Here are some points:
  3  33  11 -13 -10   5   1  -3  39  17 -19 -12 -24 -22  -1 -18 -10 -16  19   3   9
-26   4   1   5   6 -18  -1   1  17  16 -16  12   8   9   0 -10   0  25  -8   8   8
-29 -73 -13  13  13  -8  -5  -8  33  20   1  45   2  32  -1  19 -10  28 -29  -7   7
-30 -43  -4  -2  -6  -1   4 -17  44  33   0  46 -23  15  25   1 -35  20 -14  19   2
 -2 -34 -38   0  35 -22 -19 -10  39   4  18  44  10  41 -26  35 -25  12 -13  -1  -7
  6 -13 -17   0   2   4 -17  -2 -10  -8  13   4  -2   6 -10  15 -11   1   7  -2  -8
-27  17  42 -21 -55  35  27  -8 -19  23 -22 -21 -34 -27  73 -38 -13 -11  -4  35   6
  5  14   3   7   8  11  -9  16 -19   2   0 -24   7 -21 -19  -8  28   2  10 -27  11
-38 -27  -2  -6   6 -17  -1  -5  37  23  -4  27  -4  27  25   8 -32  16 -21  21  -3
 36 127  38  -4 -25   0  20  22 -54 -31 -19 -97  11 -53 -23 -53  53 -30  46 -16   7
 12 127  65 -18 -61  24  24   7 -50   1 -41 -83 -15 -70  44 -70  30 -25  35  17  13
-36   5  29 -12 -25   2  35  -4  21  25 -32  -6 -15 -12  55 -31 -13  -5 -20  29   8
-16 -28   3  10  -7  13   6  -4  21  20  -6  12  -8   3   2  -2  12   1  -8  -9  20
  9  17  14 -10 -36  24  13   0 -12   9 -10   5 -21 -17  29  -6 -20 -24  -7  12   2
 -18 -127  -44   22   30    1  -26  -14   74   41   19   91    3   47  -27   44   -9   35  -30  -18   13
 -3 -51 -33   1   9  -5 -26  -5  13   4  21  36 -15  30  -2  32 -39   7  -2   8 -13
 -3 -77 -41  14  43 -19 -13  -3  17 -10  21  48  24  52 -26  41 -14  22 -31  -4 -10
  6  55  19 -11 -25   8   9   0 -11   1 -15 -19 -13 -27  14 -21   3 -17  13  10   6
 11 -29 -41  15  55 -31 -33   9   1 -19  27  21  34  36 -55  31   2  22   6 -27 -10
-41  23  44 -18 -36  16  17   5  13  39 -38 -17 -28 -23  56 -33 -18  -1 -12  25  21
  0 -32 -40  12  55 -27 -26   6 -22 -30  35  -1  33  35 -46  27  13  21   5 -22 -14
-40 -22  40  -8 -46  31  28 -18  13  46 -21  12 -41 -21  82 -33 -20  10 -15  52  13
 -34 -109   -5    4    3   11    6  -14   44   32    0   74  -17   26   37   23  -25   16  -54    4   19
 20  94  39  -9 -51  25  16  -6 -11   9 -20 -41 -26 -59  20 -46  11 -29  42  15  -3
  4 -12 -16   6  -1 -12   4 -20  42  11   4  38  -8  21   3   5 -19   2  -8  12  -2
Here are 23 more points, each followed by its number:
 40  77  -2  -3   0 -13  -2   9 -17 -23  -4 -35  10 -23 -37  -4  15 -26  40 -15  -6 0
-14  24  29 -13 -40  19  25  -1   7  20 -23  -2 -23 -23  44 -20 -17 -11  -7  23   8 1
-15 -22  14   8 -11  17   4  -2  12  23 -16  11  -7 -12  14  -5   3   4 -10  -5   9 2
 22   5 -22   7  32 -15 -17  13 -11 -28  21 -17  31  10 -49  14  25   4  12 -36  -3 3
 -8  28  21 -13 -14  -9  22  -2 -25  -1 -10 -16  -5 -10  35 -15   2   0 -13  27   0 4
 -83 -127  -29    4   30  -13    5  -30   90   48    7  116  -16   78   50   45  -61   57  -88   30   10 5
  65  127   34  -10  -26   17    0   24  -56  -39  -28 -126    0  -78  -58  -52   47  -60   95  -39    5 6
 -2 -72 -37   9  18  -1 -22  -2  10   0  21  64   5  41 -13  42 -30  17 -28  -3  -5 7
 -5  22  16   0  -5  -4   2  14  -1   2 -15  -9  -2  -5   0  -8  -1 -10  -4   1   4 8
 -2  54  35  -3 -38  21   6  11 -18  18 -26 -33 -12 -39   7 -31  14  -3  20  11  13 9
 18 -20 -14  11  12   8  -4 -14  -4 -17  23  -1   9   5 -13   5   6  -4   8  -9  -4 10
 10 -28  -9   3   3   1   4 -12  28   3   5  35  -7   9  -5  15  -3   3  -6  11   1 11
-24 -45  -5   0 -11   3   1 -15  52  29  -4  54 -22  11  31   4 -22  10 -16  21   0 12
  68   29  -52   22   82  -27  -60   23  -58  -84   63  -48   71   21 -127   35   62   10   66  -68  -25 13
 -4 -58 -49  15  56 -37 -16   7   7 -27  24  43  34  58 -47  49 -11  15 -31 -25 -12 14
 -8  37  17  -3 -14  -2   6   5 -11   5  -9 -25   1 -18  11 -24  15  11   8  12   7 15
-39 -21  13 -17 -30   5  14 -26  44  36 -17  34 -39  -8  54 -10 -29   1 -15  35   8 16
-39 -61  15  -6 -25   4  40 -23  41  34 -14  49 -16  17  64  -9 -32   8 -65  37   1 17
  5  84  46 -13 -40  16  30  -9   6   2 -25 -52 -15 -47  26 -50  23 -25  20  16   7 18
  45    5  -34   26   57  -23  -36   29  -52  -48   27  -27   53   18 -100   28   44    9   28  -73   -1 19
  5  82  50 -16 -50  24  38  -6   4   0 -33 -52 -30 -55  45 -45  13 -29  20  15   3 20
 -28 -101  -24   13   30  -11  -13   -1   -1   -3   27   34   15   37   -5   30   -2   40  -28   -9    3 21
 10 -95 -59  13  50 -19 -33 -13  10 -26  53  56  24  62 -38  55 -17  22 -21  -9 -26 22
Which of these numbered points is nearest to each point below, ignoring the 2 directions in which the first points spread most? Its number follows each.
  2  52  21 -18 -22   1  25   7 -37 -14 -14 -40  -4 -20  31 -19  -4 -25   2  10  -4 > 14
-39  17  42 -21 -57  27  19  -8  15  51 -40 -19 -50 -38  66 -45 -17  -3   1  31  19 > 9
  5  58  29  -2 -19  16  16  17 -58 -17  -8 -70   3 -41   4 -36  39 -13  24 -11   8 > 21
 57  49 -43  14  65 -38 -25  32 -85 -82  36 -59  70  21 -88  27  53  -5  23 -47 -21 > 4
 10  86  38 -18 -52  11  19 -14  21  21 -37 -16 -31 -46  39 -29 -14 -27  22  28   6 > 0
  51  -20  -64   14   74  -26  -48   23  -64  -78   60  -19   51   39 -103   53   20    8   25  -51  -32 > 22
 -39 -108  -35   15   34  -20  -18  -14   37   16   30   53    1   45   -3   23  -14   49  -30    6   -5 > 15
  52  127   30  -11  -20   20    6   41 -120  -54   -8 -127   17  -71  -21  -40   62  -47   66  -19   -3 > 21
 26  -3   0  16  11  10   3  23 -37 -17   5 -23  18 -10 -30   8  28 -10   6 -32   6 > 19
 19  77  -6  -2  21 -23 -18  24 -38 -28   5 -54  22  -1 -35  -7  16  -6  35 -13 -12 > 8
 14 -32  -7   2  -6  10   9 -18   6   3  11  14  -5  -1   6   7   4   0  -8   1   2 > 10
  38  127   75  -23  -78   32   43   10  -59  -21  -43 -120  -29 -102   34  -83   33  -59   62   14    4 > 10
